These are runs of 7 systems, one row a step. Runs of the same system follow the same rule from any start.
K, seq 1:
[[ 13  21  -6  18 -13 -26   7  11 -27  17  15 -12  18   7  17  24 -25  -6]
 [ -7 -36   1  24  37  14 -10 -22   5  20   2  15  -6   9  -3  -8   0  -7]
 [ 11  23   8  21 -35  -1 -15   2  -9   1  28   3   0 -25  11  -9 -17 -21]
 [  3 -24  -8  12  41 -23  11  13  11  -2   4  -1  -1  11  -2   9   4 -32]
 [  3  -5  35  20 -14   8  -9   9   6  25   9   2 -15 -34   1 -10  -8  17]
 [-21  23 -23   7  10 -20  -5   7  26   2 -10  14   1  -9  -1   9   1 -39]
 [  6 -10  35  10   6  -8  -6  23  16   2   1 -15  12   4  12 -33  15  16]
 [-15  27 -14  11  -1 -22  -2   6  -1  36 -19   4   9  -8   2  33 -17   6]
 [-13  -3  10  14  14  14 -22 -16  25   3  -8  11  14  17   8 -43  14  -2]]
W, seq 2 (9 x 18):
[[-13  16 -12  14  -2   0 -39  -3  26   7  -3  -4 -13 -28  -4 -29   4 -16]
 [ 21   9  27 -18 -20 -20  18  21  -5  -2   1 -15  -9 -19  -3 -14 -18 -16]
 [-13   2   2  -4  17 -15   3  -2   7  50 -10 -22  -1   4 -11   1  -2  30]
 [ -8  48  -6   1 -35   5  -9 -15   0  10 -17   9  15  -6   7  -8 -18   2]
 [ -2  15   8 -19  -7 -21  21  15   5  -6  27 -24  25  32   3  -3  17  -1]
 [  7  -2   5  25   0   8  -2   0 -23  14  -4   0  20  14  18  26  -7  40]
 [-18  13 -15  13   3   2   3 -15   7  -1   8  33  21  20   9  14  -1 -32]
 [ 14 -12   6  26  -1   1 -18  23   1 -32  34 -10   6   2  18  -9  21  -3]
 [ 14 -31  13  20  19  -6  14   7 -19  12  -6  20  -5  -5   4  25 -24 -16]]
L, seq 3 (9 x 18):
[[ -4  30 -12  17 -27  17 -18   7   9 -32  -1   1  -4 -19   9   3  11  20]
 [  2  -9   3 -21  23   1  41  -3  10 -22 -22  -2   3  31  -5  -4  11   9]
 [ -6  -8  -1  22   3  23 -15 -18  -3  27   5  -9 -15 -10  -6  -2   0  44]
 [ -3  14 -38 -10   1  10 -21 -19   2 -27 -20   5   5  12   1 -17   4 -20]
 [ 14  -8  19  -7  -6  11  33 -12  -5 -11  36 -25 -16  15 -11 -19   7  16]
 [  2 -18 -29 -16   8   7 -20 -14 -30  20 -14   5  -9  -6 -15  29 -12   7]
 [-12  -6  15 -14 -14  20 -18 -14  19 -11  22  20  -4 -10  -7 -31  16 -26]
 [ 11   6  -8 -17 -21   0  23  18 -17 -30  10 -11  -9  -7  -5  34   5  16]
 [-15 -35  22 -22  19  12   2  -6  10  20 -23  30  -3  -1 -11   4   7   3]]
A, seq 4 (9 x 18):
[[-22  14 -28   0  20  -8  -5  13  27 -13 -17  -9   9  13   2  11  29  15]
 [  6   7  13 -15   1   0  13  12   3  -5 -51  -3   9   7   6  -1  -2  37]
 [ -4  16 -32   7  22   1  22 -23  -6   2 -18 -15   1  30  -3   7  -6  20]
 [ 29 -13   2  -5   6  14  -8 -10 -20 -20 -23 -17   6  23  10 -31  -4  20]
 [ 20   2 -15  -3  -3  11  38 -22 -26 -17  15 -15 -17  13 -11   6 -17   2]
 [ 17 -39 -10  -5   7  26 -25 -15 -21 -12  20  -6 -16   1  -8 -12   9   3]
 [ 11   3  -3 -13 -28  20   7  -7 -13 -32  15  15 -18 -23  -8  14  -6 -16]
 [-12 -25 -13  -6   8  11 -13   9  16 -20  31   0 -21 -16 -15  13  35  -1]
 [ -8   0   5 -14 -19  13 -12  13   9  -9 -25  27 -12 -37  -4  23   7   8]]
W, seq 5 (9 x 18):
[[-12   7 -37   7  21 -19  -2   6   4  -6  24  -8   8  16  -1  21  12 -29]
 [ 22 -23  28  24 -10  16 -26   2 -16  -3   9   7   7  -5  18 -21  -7   7]
 [ -9  -6 -14   7  16 -16  25   0   2  13  19  10 -16 -11 -13  34 -10 -31]
 [  2  -9   4  10  -3   6 -56   5   7  11  -7  -2   3 -17   6 -32   6  -2]
 [  4  12  21  -8 -16 -14  41   9   2   3  12   6 -16 -23 -11  13 -19 -20]
 [-13  -1  -7  -4  19 -17 -33   9  12  35 -16 -23   7   2  -2 -13  10  16]
 [  1  35  26   3 -37   7  20  -9   1   3 -10  16   2 -13   6  -5 -25   1]
 [-12  13 -15 -14  17 -32   6  16  10  10   9 -31  18  26  -1   6  18   2]
 [ 11   9  21  25 -21  18  -2  -8 -19   6 -11  10  14   5  21  -5 -17  32]]
A, seq 6, 9 rows:
[[ 25 -14 -15  34   5   1 -15   3 -28  -6  19 -23 -16 -11   4   4 -15   3]
 [  8 -22  19 -11   3  14   9 -17   3  -8   1  22 -23 -16 -13 -22 -13 -38]
 [ -4  17 -14  12 -20   3 -22   2   6  -5  36 -20 -22 -29  -9  -4   7  -2]
 [ -2 -21   8 -33   3 -15 -12  23   7   0 -14  15  -7 -25 -12   9   4 -30]
 [-34  32  -4 -12 -22   3  -4  -9  26  22  10   3  -3 -13 -13   4  15  14]
 [ -4   1 -12 -16   7 -26 -26  34   2  -1 -28   0  28   5  14  17  13  -5]
 [-20  21  23 -13  -5   1  35  -7  18  15 -12   7  17  21  -2   0   6  26]
 [  6   4 -22  25  16  -9 -17   3 -19  10 -12 -15  24  26  19  15  -5  23]
 [ 15  -6  25  -2   6   9  34 -15  -4 -12 -17  17  12  29   8 -24 -14  -6]]
B, seq 7:
[[  6  17   4 -14  -3 -12  14   8  -5  18 -48  -8   1  -4  -3   8 -21  27]
 [-17  25 -25 -16  11  -5  -5 -13  22   3 -29 -18   6  17  -6 -24  10   6]
 [ 19  15  -5 -24 -17  -5  -6  -5 -27  -6  -9 -20  25  31  11 -19  -9   8]
 [-17  -5 -10 -17   5  16   5 -30 -11  19  11   8  15  35  -6  11  11  19]
 [ -1  -1  -7   7 -20  28 -37 -22 -12 -16  12  22  15   8  12 -14   4 -10]
 [  2 -14  -2 -12 -13  12  17  -5 -15 -24  44  11  -4   4  -6  22   8 -18]
 [ -1 -40  17  20   9  23 -19   8   2  -7  20  17 -13 -16   2  11  17  11]
 [  1   3   0  12  -9   6   8   8   6 -16  -9  24 -27 -42  -6  23 -12 -17]
 [  5 -14   7  -1  19 -12  11  26  26 -23   2 -21 -27 -19 -11 -11  18  -3]]
L, seq 8, 9 rows:
[[-14  32 -15  -9 -10 -20   1 -14 -10  45  -4  -4  12   5  -5  14 -21  -6]
 [  0  -5  10 -17  -3 -18 -33  20   5   5  18 -18  26  11   9 -23  20 -10]
 [  8  20  11  -2 -28  -6  17  -1 -30  13  13   9  27  14  15  23 -20   3]
 [-13 -28   5   4  24 -10 -15  17   4  12  19  16  23  20   9  18  23 -11]
 [ 17   2  20  36 -20   9 -12   8 -14 -14   2  20  13  -9  26   2 -17  -4]
 [ -6  -7  -8  23  32 -15  31  11  15 -16   6  11   3  13   6  23   4 -24]
 [ 22 -18  21  37  13   1  -8  12  -3   5 -11  -6 -16 -20   9 -15 -19   7]
 [ -7  31 -26  19  12 -16  12  -7  14   3 -18   4 -11  -9  -1   4 -22 -32]
 [ 15  -2  15  -2  11 -21   4  21  11   2   3 -40 -14  -7  -4 -34   0  -3]]
C, seq 9 (9 x 18):
[[  3   1  10 -18 -10   3  34   9   8 -20  26 -25 -22  -6 -16   2  16  19]
 [  2 -13 -27 -18  18  -3 -10   5 -10   3 -35  -7 -21 -15 -15  20  -6  10]
 [ -5  11  14 -37 -21  16   2 -17  15 -10 -20   7  -7  -5 -13 -33   5   3]
 [  6  14 -24 -21  -3 -15   3  25  -2 -29  -3 -32  10  14   2  11  22  14]
 [ -5  -8   4 -24   8   8  14 -14 -10  23 -34   5   6  17  -8  11  -6  35]
 [ -5  18 -25   1 -11  29 -20 -21   3 -31 -10   4   4  12   4 -16  13  13]
 [ 17 -27  11 -18  14  -2  21  11 -14 -26   4  -3  18  36   7   1  13   3]
 [ -5  -4 -13  13   5  27  22 -25  -9   0  10  -3 -20   4 -13  22   2  38]
 [ 13 -30 -14  -6  16  21 -22 -13  -7 -28 -18  14 -12   1  -3 -18   2 -20]]
K, seq 10, 9 rows:
[[-10  25 -23  38   5  15  -6 -29  15   2   9  -8 -14  -2  -2 -18  -4   0]
 [ 32   2   1   7   4 -19 -11   6 -17  -7 -15 -19   5   6  11 -33 -25 -29]
 [ -2  -4   7   9  17 -14  27 -12  -4  44  20 -19 -11   6 -15   3 -17   2]
 [ -7  -8  -7  -6  -2   4 -46 -12   1  24   3   6 -12 -25 -11 -20  -3 -22]
 [ -3   7  21 -17 -10 -25  11  15  12   4  29   1  19   7   2  -6   6 -38]
 [-12 -25   7   6  18  -9 -21  26   3  24  14  -6   5  -7   0  26  20  17]
 [-21  10  22   5 -17   7 -11   2  21   9 -14  47  13 -18  10   9  -1 -12]
 [-10  14  -9  28   7  -7  -4  19  23 -27  19  -7  18  14  18   1  27   2]
 [ 15  -6  14  27  10  -7   0  16 -13   6 -36   7  13   2  21  11 -19  21]]
E, seq 11, 9 rows:
[[-19   7  -2   9  -3 -15 -21  -2  11  26  20  20  10 -10   1   4  -3 -43]
 [ -3  19  21  15 -21 -21 -20  23   8  14  25  -4  19 -11  17  -7   1 -13]
 [ -9  10   7  17   2 -29   0  18  -3  34   5  10  24   5  15  31 -10  -6]
 [-19  12  14  40  11  -9  -9   5  25  25   1   5  17   3  16  -8   3   8]
 [ -2  38 -10  32   2 -21  11   3   1   7  -3 -16  24  23  21   0 -12   3]
 [  6 -11   4  34  32 -14  12  -2  -4  18  11 -18   9  28   9  -8  -9   1]
 [  7  16 -18  41  11   4  -9 -28 -10  17   1  -8  -3   8   6 -21 -28 -11]
 [  6   5 -12  14  11 -15   0 -11  -4   0  30 -14   8  20   2 -24  -6 -41]
 [ 20  -8   4  21  -5 -10 -16  -3 -25  18  30 -11  -2  -8   5 -10 -24 -24]]
B, seq 12, 9 rows:
[[ 21 -38  -7   4  25  14   1 -16 -26   2 -12  -4 -22   1  -9  -1 -17   4]
 [  2  -3 -14  -1   0  18 -14 -31  -4  16  -2  -8 -37 -24 -24 -17 -16  -3]
 [  8 -10 -15 -28  -4 -12 -29   6 -10   7  13 -21 -17 -20 -19 -11  -1 -25]
 [ -8  -8  24 -38 -18  -6 -11   8  -4  34   8  -7  -1 -17 -16   3   3  11]
 [-28  20  -4 -18 -18  -7 -29  16  18  17  -5  10  14 -18  -2  16  18   5]
 [ -9  20  17 -27 -24 -10   7  27  18 -21  -2   9  25   3   8   0  18  -6]
 [ -8   8   8   4   0  -1  18  22   7 -13  -2   1  24  20  15  26  24  36]
 [ -4   5  -1  16  10  16   9  -2   9 -26 -35  29  15  16  17   6   3  10]
 [ 14  10 -17  18   6  15  30 -13  -1 -45   0  -8 -11  19   4  -9   1   5]]
E, seq 13 (9 x 18):
[[-12 -16  12 -35   4  22  20 -22   5   8 -25  22 -12   2 -19   1  -1  12]
 [ -6   3 -18 -24 -12  22 -18  -2   9 -26   1 -14 -15  -7 -12  -8  28  27]
 [ 16 -17  11 -45  -9   7  13   2 -22 -18 -22   7   9  15  -1   6   0  12]
 [-12 -25  -2 -10   1  35   4 -13   2  -8   8  12 -23 -11 -19  18  19  30]
 [  3   5  -9 -24 -13  20 -14   1   4 -41 -33  15   3  -2   2  -7  12   4]
 [  5 -15  16 -26  -6  13  39   6  -1 -27  13   0 -14   2 -14  17  14  18]
 [  7 -20 -12  -8   7  19 -17   7  -5 -18 -36   8 -20 -22  -5  16   5  22]
 [ -8   9   8 -32  -7  16  31 -10  21 -25 -20  14 -12  -2 -15 -10   7  -2]
 [  9 -11 -10 -25  -4   2   3  20  -5 -24  -1 -28 -20 -11 -13  12  19  29]]
C, seq 14, 9 rows:
[[  7   6  12 -11 -15   8  18   1  14 -30  -3  17 -23 -26 -11 -11  -8 -29]
 [  0  -3  -6 -16  15 -22   9  24  16  -3   8 -38 -18  -7 -16  -5  19   5]
 [  7  14  -2 -20 -12  -6   3   1 -11  19 -46  -4 -13 -22  -9   7 -26  15]
 [-16  29 -19 -29  -7  -5 -13 -11  20  -4 -14  -8   9  11  -6 -28  13 -10]
 [ 18   7   7 -19 -14 -15   0  20 -23  -3  -8 -23  28  22  15   4   0  30]
 [-21  13 -24  -4   5  10   8 -27  -8  19 -11  13  13  25  -2  26  -2  17]
 [ 10 -17   5   7  -2  27 -33 -13  -9 -18   1   9  17  21  15 -27  13  11]
 [  5  -9   6   7  -1   7  37   1 -11 -29  27  15   7  21   6  30   5  -6]
 [ -5 -39  -7  22  32  21  -5 -11   1   9  12   0 -23  -1 -11   6  10  17]]

Which system made each run below?
seq 15, 2 rows:
[[  8   5 -12  -6 -30  17  -6   4 -24 -31  14  10  11   2  10  31   7  13]
 [-18 -37   2 -17  25  11   0  -3   9   4   7  21   7  19  -7  19  29   1]]
 | C
seq 16, 2 rows:
[[  4 -12 -24   4  13 -18 -31  18 -15  12  20 -32   7   3   3  14  13   9]
 [ -2  -1  29   0  -6   6   0 -22  -5  30 -16  29  19  11   7 -20 -23 -12]]
 | E
seq 17, 2 rows:
[[ 21 -14 -31  14  19  -9 -11   4 -24 -19  20 -27  -2  16   5   5  -1 -14]
 [ 12 -24  36 -19 -14  24  16 -17  -7  -4   7  15 -18  -9 -12 -20  -9   0]]
 | A
seq 18, 2 rows:
[[-10   7  13 -16  -6  -1  18  16  17   8 -25  -5 -13 -18 -11  15   8  40]
 [-25  19  -5 -11  -1   7 -17  -4  24  13 -40   8   8  -1  -1  -9  12  25]]
 | L
seq 19 (2 x 18):
[[ -6  -5  -2 -15   8  -1 -19  -9  -6  14  -1  -3  35  41   9 -16  15   9]
 [ -6  22   0   2 -29  19   1 -26 -18   6  13  20  25  19  10   8 -10   5]]
 | B
seq 20:
[[ -6  -2 -31  29  13   9   0 -25  -5   7  33  -6 -21   0 -10  10  -4 -10]
 [ 21  -4   4   5   2  -6 -28   3  -3 -16  -8   2   8   2  13 -38 -12 -38]]
 | E
seq 21 (2 x 18):
[[  4 -27   4   0  24  -7  -5   4  -5  32  16 -32 -18  -5 -15  -4   3  16]
 [  0  14  -8 -15 -21   9 -19 -23 -16  16 -24  24   0 -13  -3  -7 -29 -23]]
 | A
seq 22, 2 rows:
[[-25   7   7  -4  10 -19   3   3  22  21  27  -2  24  23   0  -5  21 -12]
 [ 10  12   8  24 -15  -7 -25   7 -21  22   4 -18  21   6  21  -2 -13  27]]
 | E
seq 23, 2 rows:
[[ 13   0  -9  51  12   4  -8  -9  -9  -6   8  13   0   0  17  -3 -21 -26]
 [  7   8   0  34   9 -12  12   2   8 -11  22   3  -4  -3   7  -9 -14 -45]]
 | E
seq 24:
[[  3  -2   4  17   8  -2  37   5   7 -20  -5  25 -16 -15  -1  28 -15 -24]
 [  3   1  -2  21  14 -10  -1  24  27 -17 -13 -11 -28 -35  -5  -9   3  -9]]
 | E
seq 25, 2 rows:
[[  0  22  31  -1 -14 -25  19  28  14  -1   2  -5  27  12  18  -5   5   2]
 [ -9  -6   7  18  24 -18  14   0  -6  48   2  -4  13  16   3  20 -12  13]]
 | A
seq 26:
[[-14  -7   7   7   8 -10   0  17   0   4  10  16  38  29  18  29  20   9]
 [-10  -9  15  40   7  24  -2 -10   5  10  -2  29  10   6  16  12   4  26]]
 | C
seq 27, 2 rows:
[[ -1   2  16  -7 -25   4   0  -4 -14  26  -8  26  -9 -33  -6  19 -27  -8]
 [-26   9 -18   9   9  -3 -23  -3  27  -2  24   7   9   6   1  -9  23 -29]]
 | A
seq 28, 2 rows:
[[ 13  15   8  -2 -28  15   1 -15  -2  -7  -2   3 -27 -31  -9 -24 -24 -15]
 [-10   1 -21 -36   8 -20  18  12  11  -5   3 -16 -17  -7 -25  19  13 -11]]
 | L
seq 29:
[[  7 -20   7   6  16 -10  17   1 -14   5  -6  32   5   3   5  25 -23 -38]
 [-13   0  11  25  -3  16  -7 -15  22  13  38  -9 -19 -14  -9 -21  12   8]]
 | C
seq 30, 2 rows:
[[ 22  -6  18   6 -10  -2  21   4 -14 -29  40  -8   7  18  10  -8   3 -15]
 [  9 -32  -4   8  18  -5  10   2 -27  16   4  11  -6  -2  -2  41 -17  -7]]
 | L
seq 31 (2 x 18):
[[ 19  22   4  15 -26  -1 -14  -5  -9 -16  16  -4   3  -7  10 -30 -19 -28]
 [ 10 -19  -7   6  35 -28  22  12  -6   9  14 -22  -3  15  -4  12  -4 -16]]
 | K
seq 32, 2 rows:
[[-27 -12   9   6  25   7 -16  -9  34  15  -3  20  11  13   0 -18  23  -7]
 [ 18  23  -3  23 -20  -4   8  24   0 -38  -6  -3 -13 -27  10  10 -10  -2]]
 | W
seq 33:
[[  6 -27  11  19  18  19  28  -3   3 -34   6  30  -5   7   6  18   5 -10]
 [  2 -28   5  26  28  18  15  -5  17 -16  12  -4 -33  -8 -11  -9  10   6]]
 | C
seq 34:
[[  4 -22  13 -19  -7  23 -29 -18 -15   3   5   5  20  25   5 -29  10  12]
 [ 12  15  -6   1 -25   1  24   2 -25 -23  26   4  10  10   7  31 -10  -8]]
 | A
